In the rows, zero is written as 100.
One turn moves every row onto another: examples first, then more rows asked:
palid: 91 107 118 105 92 106 86 100 96 104 91 105 95 110 103 88 101 104 69 110
 123 108 108 93 93 99 98 120 79 98 105 103 102 97 82 97 106 81
nifa: 97 107 98 99 88 98 87 93 93 98 101 104 90 95 105 101 106 116 110 110 108
 109 102 82 95 95 114 91 95 96 105 105 92 95 119 96 84 109
zug: 84 85 113 89 103 86 97 81 101 91 108 107 91 94 70 112 103 124 114 113
 117 98 101 98 94 99 91 106 110 107 95 108 102 100 91 107 108 108
simup: 105 94 97 110 97 88 78 81 89 88 87 121 90 124 78 107 113 109 97 125 98
 118 100 101 87 94 88 104 77 85 96 123 101 92 92 101 112 112
pureg: 113 97 93 105 83 81 88 82 105 99 104 109 86 123 83 99 95 100 90 119 90
 105 98 100 70 95 95 113 88 93 107 111 97 89 109 95 114 108
rinen: 90 112 125 102 107 112 86 101 101 109 96 114 95 107 105 89 106 112 71
 116 109 113 101 88 92 93 87 112 73 106 106 113 112 105 91 87 108 84
sirof: 95 97 101 104 101 93 81 97 107 111 91 104 95 105 107 97 104 110 89 102
 100 99 112 100 98 101 100 92 92 104 94 121 109 82 118 113 111 78
Lub: 104 77 97 97 109 89 93 84 104 95 109 116 86 104 74 107 110 96 104 119
 103 102 93 81 84 103 77 106 105 93 98 100 106 94 119 108 98 108
Tovan: 88 98 103 103 106 91 80 98 108 108 92 106 94 102 106 101 108 111 85 102
 100 96 106 97 94 100 95 93 92 105 91 121 109 83 121 107 115 76
Gizor: 103 103 79 99 99 93 99 80 99 90 96 108 91 120 80 98 103 100 89 133 106
 124 103 93 86 94 109 121 83 85 107 110 114 94 98 104 109 104
ran: 89 110 109 98 118 87 80 86 95 90 106 105 98 114 91 96 108 126 93 106 103
 118 81 101 107 115 92 98 73 114 109 101 96 91 88 102 98 100
dar: 90 101 91 98 97 96 81 102 84 94 95 110 91 93 106 98 115 124 107 121 97
 107 106 84 90 88 105 96 94 97 105 114 93 101 107 93 79 108
Duza: 92 110 122 103 101 112 83 102 102 108 97 113 95 113 108 85 100 110 77
 114 106 116 106 93 90 95 89 113 75 107 106 113 111 105 87 90 106 84
kub: 99 90 117 88 82 86 75 95 90 100 109 107 94 108 98 102 115 113 103 110
 113 132 107 82 77 101 98 114 89 118 106 117 113 103 99 84 91 95
Nel: 86 94 112 88 107 85 99 86 103 94 110 111 94 88 71 109 103 132 112 117
 106 97 101 103 83 91 85 111 107 111 107 108 108 104 104 102 110 110
zat: 95 91 99 108 109 96 83 104 94 108 80 109 108 102 96 91 111 117 84 108 95
 101 113 97 96 95 96 97 93 104 103 126 102 86 111 115 108 79
tisem: 96 85 94 99 117 88 91 82 97 87 98 122 84 99 78 107 116 103 105 119 101
 104 99 88 82 98 76 116 98 90 93 106 112 100 121 111 101 113
kileb: 97 86 108 95 108 97 90 83 102 89 112 121 76 111 84 104 110 98 96 126 110
 107 96 78 81 98 70 123 94 92 92 100 108 111 96 96 96 113
tulif: 92 89 104 107 112 95 87 101 93 109 81 108 108 100 89 93 113 112 81 105
 97 99 105 91 96 96 98 97 93 105 100 127 100 87 112 114 109 79
neto: 102 96 109 98 107 98 96 81 101 88 109 120 85 105 75 102 110 97 93 122
 119 111 94 79 77 96 76 125 91 89 107 93 108 108 109 102 99 114
relo: 90 109 100 96 112 77 90 87 93 93 104 96 92 104 97 88 102 124 79 103 91
 98 91 103 93 111 100 123 81 118 107 96 89 95 93 100 96 103
Det: 103 110 107 99 112 76 85 85 103 87 110 97 101 117 96 100 108 138 77 103
 109 113 103 94 106 110 86 114 87 121 98 107 91 92 111 104 103 100
lelur: 86 107 118 102 97 107 88 100 97 102 93 101 92 108 102 89 101 102 67 108
 123 106 102 85 91 100 98 119 82 99 100 104 100 100 85 95 109 79
Bub: 99 95 116 93 81 82 81 91 79 97 95 106 98 98 93 105 122 115 93 108 123
 125 114 88 79 99 104 128 86 110 107 111 110 100 104 91 92 101
Vip: 115 94 87 106 97 92 94 94 103 96 101 111 86 125 91 106 97 115 88 134 96
 127 105 90 95 95 80 112 89 96 92 109 105 91 100 81 110 109
rogon: 80 102 115 83 106 96 98 79 107 84 116 106 85 96 81 105 100 127 109 122
 117 101 101 96 88 93 90 118 106 103 100 107 110 109 90 100 106 108
nugu: 91 103 98 87 119 78 85 79 100 89 114 97 103 118 89 92 119 126 80 115 101
 108 99 93 98 106 103 113 83 118 111 119 100 96 92 115 92 89
feg: 92 95 121 90 104 97 103 85 101 90 111 107 95 94 70 106 101 131 102 125
 119 101 100 92 95 92 85 116 109 104 106 103 100 104 90 96 103 112

feg turns into -> Nel
Det turns into -> relo
Where do these go?
Bub turns into -> dar
Vip turns into -> pureg
Duza turns into -> sirof
lelur turns into -> tulif
neto turns into -> tisem

One turn moves every row onto another: examples first, then more rows asked:
F: 95 105 86 100 117 98 110 91 88 96 109 102 98 100 86 103 93 124 91 96 93
 103 104 93 102 104 123 98 93 99
Z: 95 99 104 91 86 86 90 108 102 103 110 102 86 89 120 81 109 87 111 92 98
 97 101 103 95 95 85 99 102 89
K: 105 92 107 87 90 83 84 105 98 102 103 106 89 85 123 83 115 89 107 93 100
 95 100 97 96 98 85 100 107 88
E: 106 95 111 89 89 87 86 100 97 103 105 106 87 91 125 81 113 92 110 97 99
 97 100 100 94 104 83 101 105 87
S: 123 105 101 100 100 105 114 87 99 95 91 100 107 103 102 110 94 101 87 98
 86 111 115 90 93 118 107 120 108 105
W: 99 96 107 88 87 86 87 104 97 105 108 105 84 92 122 84 112 89 109 95 99
 97 100 101 96 97 85 95 108 89
J: 104 94 105 90 91 82 87 109 100 98 105 106 90 81 121 81 110 88 113 86 98
 95 104 100 96 98 86 108 103 88
Q: 117 115 107 98 116 109 121 88 95 93 92 102 108 97 90 114 94 103 95 89
 107 111 104 104 104 107 98 110 109 101
D: 94 104 85 107 110 97 108 101 98 86 98 112 115 96 82 99 105 104 84 100 97
 98 95 82 108 98 119 107 96 107
C: 114 105 98 94 111 101 124 90 91 87 96 107 114 104 91 107 102 108 94 94
 95 106 109 91 99 105 118 115 92 103
M: 97 104 84 100 106 99 101 94 99 109 108 88 89 99 92 109 85 118 83 96 85
 109 109 93 97 106 113 94 110 100
R: 103 101 108 94 87 88 89 102 97 100 108 105 87 86 125 77 108 94 113 96 97
 95 103 104 92 105 84 107 101 87
A: 102 114 94 110 115 103 104 99 103 91 87 105 115 84 82 103 103 100 80 100
 110 101 88 93 111 99 98 107 109 104
T: 101 96 84 110 105 95 94 104 111 95 91 104 112 89 87 103 101 96 76 97 89
 100 100 77 106 105 109 111 115 110
X: 98 115 90 103 119 102 103 93 89 98 101 97 95 82 87 111 87 120 88 92 106
 105 99 105 109 102 106 92 111 97

M turns into -> S
W turns into -> E
Where do these go?
D turns into -> F
A turns into -> X
J turns into -> Z

One turn moves every row onto another: examples first, then more rows asked:
bukup: 88 99 95 99 98 83 100 94 73 93 101 101 77 98 98 89 109 111 79 100 124
 119 87 91 86 88 100 93 96 124 94 96 113 123 102 89 111
pusu: 85 95 107 106 93 87 83 104 98 97 104 93 90 112 102 97 111 98 83 89 103
 94 101 81 101 100 109 115 80 105 92 90 100 99 86 93 113
verev: 108 106 98 99 122 105 108 105 92 109 116 97 88 111 104 110 95 113 86 102
 99 103 88 97 115 107 83 105 85 108 83 93 93 114 116 81 104
nulol: 78 106 104 122 94 93 89 103 79 118 110 110 92 117 103 103 87 93 102 92
 106 119 102 111 102 114 73 105 92 120 87 91 110 121 117 91 99
rafet: 100 137 93 103 101 83 97 95 96 91 100 107 77 110 106 109 99 106 92 93
 109 113 85 97 96 93 72 94 93 107 99 96 111 111 109 95 102
bunum: 95 95 104 119 102 92 96 91 87 107 109 105 86 119 84 103 99 97 87 92 107
 107 102 92 104 116 70 90 89 111 113 117 101 122 109 95 85
Mavom: 100 115 95 94 101 106 86 94 87 100 101 121 73 115 102 101 106 97 110 83
 93 104 98 113 80 100 74 98 85 104 87 112 101 114 115 91 106
Ruvar: 94 96 92 101 83 92 78 91 88 107 109 91 86 107 110 92 130 82 111 91 92
 102 106 91 86 106 105 107 85 106 93 105 99 106 103 95 99
sepuv: 101 85 122 96 98 99 98 103 92 100 102 106 93 107 113 97 114 110 95 92
 100 114 133 84 92 101 103 105 93 118 97 97 96 105 103 97 113
Butaf: 110 102 102 109 98 92 101 104 82 91 110 108 98 110 124 113 91 106 102 89
 99 118 89 102 95 118 86 94 101 115 85 101 103 119 121 74 91
zef: 99 108 105 103 92 78 99 96 92 107 103 99 61 108 100 108 139 97 100 99
 104 106 103 107 85 105 98 98 89 116 92 101 114 108 115 92 106
Muvum: 104 95 90 105 108 81 97 93 88 108 100 98 75 102 111 92 113 87 104 99 95
 99 123 95 96 100 93 94 99 120 89 82 86 111 84 95 100
boku: 86 94 101 89 79 96 97 92 85 99 117 91 100 91 108 96 104 121 107 99 119
 110 106 91 112 97 103 99 87 121 102 92 105 121 99 99 110
sed: 102 99 118 92 91 88 93 99 98 98 111 107 108 110 103 99 102 84 77 84 107
 102 107 85 104 99 80 95 84 99 77 104 109 113 116 96 99
zinev: 100 97 85 112 108 108 105 92 86 96 108 119 80 117 102 97 107 91 95 114
 111 118 119 103 87 116 103 98 96 104 88 85 94 97 103 87 94
remu: 89 91 91 110 98 96 104 81 77 111 95 98 71 116 118 92 125 110 99 90 105
 105 96 109 80 93 91 79 86 116 91 88 94 116 107 96 108
Mimez: 91 120 104 91 90 100 99 93 89 111 103 92 109 118 119 100 100 105 87 82
 107 106 86 96 115 88 77 98 93 105 98 108 114 113 105 95 103
kuli: 106 103 100 100 92 88 80 99 94 112 114 113 90 109 97 109 98 88 101 88 99
 85 103 104 103 117 84 89 93 101 80 106 96 108 98 101 113
Sebi: 99 77 97 117 99 121 98 89 87 93 108 107 98 115 104 98 99 99 96 99 103
 111 121 112 114 107 112 99 94 109 88 100 99 109 102 93 103
zirom: 86 110 105 90 87 90 107 91 85 111 92 100 69 97 110 102 111 100 105 93
 103 99 84 103 99 92 96 103 100 123 94 89 128 109 97 84 108
munib: 86 88 98 106 94 107 128 83 87 101 98 104 92 112 99 103 103 99 83 108 118
 133 95 111 98 87 93 100 94 115 98 97 106 112 111 89 97
sokup: 100 96 96 106 101 115 98 83 91 116 103 105 90 106 103 98 87 93 93 99 97
 106 87 69 99 106 77 96 92 105 99 98 95 105 124 96 98
nul: 100 84 107 113 92 100 112 88 80 95 113 110 105 99 100 102 91 98 84 105
 113 120 99 103 111 103 106 98 97 106 101 81 113 110 92 100 96
lor: 97 105 87 113 101 108 115 84 84 109 103 95 73 116 106 100 103 103 103
 118 107 125 94 112 96 103 103 87 105 105 97 98 97 112 96 100 90
Fosu: 88 92 116 93 86 95 107 90 98 80 95 95 85 105 112 98 110 113 95 80 104 95
 91 88 102 89 100 100 77 110 97 92 116 112 98 83 96

bukup turns into -> Muvum
rafet turns into -> kuli
zirom turns into -> Ruvar
Where do these go?
lor turns into -> Sebi
nulol turns into -> sokup

